In the data rows, the value 128 means zero.
Here are some points, each followed by its number:
[132 148 125 97 113 118 132 125 138 152 95 146 110 136 130 95 120 150] 0
[147 138 164 156 129 186 117 161 130 176 149 147 147 144 165 167 127 103] 1
[99 129 116 91 98 162 124 130 161 134 86 159 164 136 95 134 109 159] 2
[125 133 86 118 139 137 110 81 155 103 121 111 73 186 176 60 80 181] 3
[133 95 121 144 136 108 158 131 81 110 155 126 86 154 153 209 119 107] 4
[144 158 126 132 147 126 100 120 140 154 109 101 150 125 145 106 136 114] 5
[81 138 60 165 192 71 112 83 97 113 149 82 100 161 121 187 80 165] 6
[131 73 119 175 131 178 159 115 86 64 182 109 182 177 103 188 122 136] 7
[94 102 129 85 94 149 123 132 162 160 69 156 193 171 70 114 104 192] 8
[174 87 149 97 134 145 112 119 125 153 117 111 158 133 65 112 161 115] 9
[127 166 115 94 106 72 103 116 112 168 89 111 119 121 102 129 115 107] 10
[160 151 131 151 23 54 185 129 47 126 65 138 100 159 171 131 146 82] 11
[151 80 166 136 84 160 176 120 133 82 164 155 203 139 87 104 149 128] 12
[165 97 66 136 26 105 173 177 72 96 124 171 0 100 255 76 114 72] 13
[145 161 148 120 141 109 111 120 152 131 97 107 131 121 152 65 155 129] 14
[101 147 117 170 185 103 108 126 146 121 132 122 147 77 92 102 146 207] 15
[120 103 173 123 83 127 153 108 109 83 185 114 132 176 136 130 145 110] 16
[155 182 159 127 194 145 97 126 167 135 116 101 186 99 137 55 150 154] 17
[138 166 166 139 165 133 117 161 141 147 138 119 114 82 164 122 142 119] 18
[108 134 142 145 160 198 91 107 121 111 163 99 169 127 119 181 130 107] 19
[130 122 131 96 136 85 109 127 146 130 146 138 86 121 142 116 110 164] 20
[78 181 103 108 66 42 88 103 146 119 70 173 159 155 175 161 161 107] 21
[119 117 115 139 148 185 116 133 142 145 150 116 135 146 159 148 111 132] 22
[123 90 87 157 174 103 118 96 106 135 179 119 57 162 172 154 72 124] 23
[155 142 149 134 97 160 135 129 128 134 91 118 173 120 150 110 179 64] 24
[182 157 138 126 120 126 139 144 129 150 130 140 106 107 159 129 143 99] 25
[132 62 168 98 188 156 141 131 154 107 208 108 104 181 158 134 71 227] 26
[133 116 168 101 137 151 149 133 143 117 160 104 154 141 100 137 118 169] 27
[125 118 136 135 100 107 150 116 89 95 141 135 134 110 110 145 149 109] 28
[187 106 161 117 151 167 139 131 124 106 124 115 143 122 86 113 165 89] 29
[159 127 169 131 120 105 143 120 96 147 137 118 128 157 82 151 165 99] 30
[107 71 129 147 149 158 122 136 154 88 128 167 255 67 54 98 190 63] 31
[104 116 147 90 107 155 137 127 140 146 85 142 183 149 83 117 122 159] 32
[118 159 112 180 187 109 135 139 155 103 131 91 147 88 84 107 131 213] 33
[128 126 88 117 97 153 132 104 131 126 105 129 139 141 116 128 120 73] 34
[124 60 89 176 170 154 148 116 65 64 189 110 121 165 149 207 100 125] 35
[124 112 115 121 82 115 127 136 110 139 123 185 170 75 47 146 169 66] 36
[148 97 155 85 149 150 122 142 128 122 170 120 125 119 117 176 117 113] 37
[110 115 136 72 101 177 127 103 157 174 55 151 177 178 60 138 116 173] 38
[139 129 151 150 132 165 132 160 112 153 135 148 138 149 153 144 126 107] 39
[92 128 56 102 109 117 82 109 96 118 139 98 68 137 158 175 85 54] 40
[118 157 51 81 179 95 47 119 142 198 105 56 0 129 202 55 57 81] 41
[152 39 122 128 131 136 136 119 127 141 130 118 89 184 155 233 71 171] 42
[165 113 155 119 160 153 130 123 122 141 121 112 170 105 58 103 149 103] 43
[154 102 141 187 166 114 174 132 150 115 153 143 101 90 170 155 147 126] 44
[112 201 100 145 137 110 110 130 155 119 136 96 118 106 184 75 130 153] 45
[79 246 57 123 74 110 81 96 163 138 24 129 125 134 128 77 147 167] 46
[158 109 132 91 157 126 123 143 176 163 117 136 92 140 137 79 95 163] 47
[109 78 155 129 132 176 141 129 123 97 196 128 170 152 114 183 122 133] 48
[122 144 98 198 93 122 176 111 115 119 139 126 144 141 140 123 133 127] 49
[176 102 90 155 79 91 154 154 92 127 114 149 30 128 183 118 128 77] 50
[94 176 80 58 97 190 62 112 127 191 70 102 91 122 109 98 132 0] 51
[122 73 113 133 73 120 181 119 106 92 120 170 148 143 86 141 133 119] 52
[78 146 102 95 121 109 102 97 126 137 102 118 149 143 95 155 124 158] 53
[131 82 84 151 53 197 177 113 112 65 117 134 177 157 165 118 133 57] 54
[124 160 95 88 116 150 107 115 114 152 78 109 102 141 104 118 122 24] 55
[110 149 132 159 175 134 118 164 123 140 179 137 113 102 104 165 137 119] 56
[129 123 166 123 109 117 185 111 105 81 202 133 107 170 131 126 121 108] 57
[159 90 100 139 115 103 155 147 44 105 180 138 64 156 171 255 104 93] 58
[166 143 136 154 159 158 129 128 116 154 111 98 144 122 145 160 132 120] 59
[161 134 124 149 158 128 97 191 165 146 154 51 35 114 228 108 65 160] 60
[129 159 141 120 109 101 125 118 151 162 90 153 107 142 123 99 118 161] 61
[93 107 164 45 87 183 145 102 184 152 50 155 184 158 53 127 132 191] 62
[82 167 102 135 121 155 58 151 156 152 83 132 143 96 181 120 131 72] 63
[158 72 116 162 132 126 166 144 79 122 179 131 59 168 166 242 100 94] 64
Which three points above are nearest to each new point by angle, seen from the average point of the numbered points? Their numbers follow each, nearest first.
[110 113 146 129 126 158 146 138 150 115 127 150 186 88 50 86 153 113] -> 31 43 12
[126 156 110 115 109 109 129 108 134 89 114 124 129 105 123 101 146 129] -> 46 14 45
[203 150 182 101 151 97 104 151 113 169 139 155 84 100 190 129 155 77] -> 25 18 50
[119 115 129 133 111 86 137 115 92 108 136 130 133 115 91 145 131 138] -> 28 52 36
[82 163 98 146 73 140 135 90 97 121 86 150 159 182 150 162 130 112] -> 21 34 46
[181 134 186 207 176 124 143 139 100 160 109 97 168 112 127 168 167 124] -> 59 30 44
[98 173 91 169 171 159 60 155 133 135 140 93 162 77 154 120 136 52] -> 63 5 18
[87 152 113 134 83 105 127 91 110 120 76 149 137 146 148 166 139 136] -> 21 46 53
[117 129 110 57 164 161 55 80 170 132 142 81 108 149 167 131 107 116] -> 41 3 22
[84 90 66 129 57 185 172 77 118 21 175 133 159 185 117 134 117 79] -> 54 7 52
[163 108 99 152 146 139 138 141 126 130 153 138 100 103 144 138 124 107] -> 44 50 64
[95 140 126 148 79 99 130 97 92 122 75 126 154 157 134 140 142 130] -> 21 11 46
[160 127 151 116 186 137 129 134 154 147 165 98 72 146 189 100 93 178] -> 60 26 47
[127 139 178 162 137 184 128 149 115 170 149 145 139 121 167 167 137 118] -> 1 39 59
[124 124 95 93 71 120 111 109 106 89 122 132 69 140 155 181 93 78] -> 40 58 13
[145 122 140 119 182 113 150 157 154 133 168 104 67 152 190 105 85 164] -> 60 26 47
[110 162 131 140 167 96 108 147 127 118 159 89 83 115 159 132 103 161] -> 60 45 20
[175 148 121 175 149 66 150 131 124 152 68 179 119 78 78 97 172 119] -> 36 61 15
[71 90 34 80 123 109 110 150 166 104 173 117 68 110 198 65 21 169] -> 3 20 41
[100 141 79 100 98 160 74 115 125 157 78 106 85 132 115 109 115 34] -> 51 55 34
[128 136 66 136 147 96 106 113 127 145 125 132 66 131 128 86 106 144] -> 41 3 20
[96 165 108 147 138 126 106 116 148 122 123 117 118 128 161 93 123 146] -> 45 46 3
[102 133 138 155 84 89 124 100 120 113 79 129 159 177 114 170 143 130] -> 21 53 11
[130 132 141 135 128 114 117 124 111 137 136 119 134 116 113 87 134 146] -> 15 14 17
[119 112 112 107 85 113 119 127 121 107 108 160 160 76 53 134 150 72] -> 36 31 28
[61 116 115 169 174 200 79 146 164 62 199 97 218 107 99 72 137 101] -> 31 19 48
[126 156 103 114 105 111 135 104 133 105 112 121 128 112 114 103 141 125] -> 46 14 45
[168 25 91 99 108 86 167 101 109 116 150 81 177 193 192 102 122 69] -> 54 16 35
[134 159 134 136 184 102 111 136 134 141 145 94 99 118 155 119 111 155] -> 60 18 45
[122 97 130 84 102 156 138 118 179 140 83 146 155 154 84 128 122 163] -> 62 38 8
[95 168 129 146 142 88 127 138 120 130 140 140 93 103 121 134 122 187] -> 15 33 20
[111 145 55 130 184 108 82 125 146 113 109 105 131 83 148 132 126 89] -> 63 41 5
[134 124 134 151 79 93 149 134 87 90 127 133 162 116 82 165 143 102] -> 28 52 36
[116 115 105 125 119 85 108 119 131 122 114 145 125 107 132 126 130 110] -> 21 10 36
[84 113 94 130 109 105 111 97 118 88 156 94 137 127 107 150 98 136] -> 6 53 40
[140 140 102 141 130 116 134 117 130 122 110 104 110 137 165 96 136 124] -> 45 14 3
[134 70 121 120 104 119 142 105 101 115 144 158 108 137 93 148 130 88] -> 52 28 36
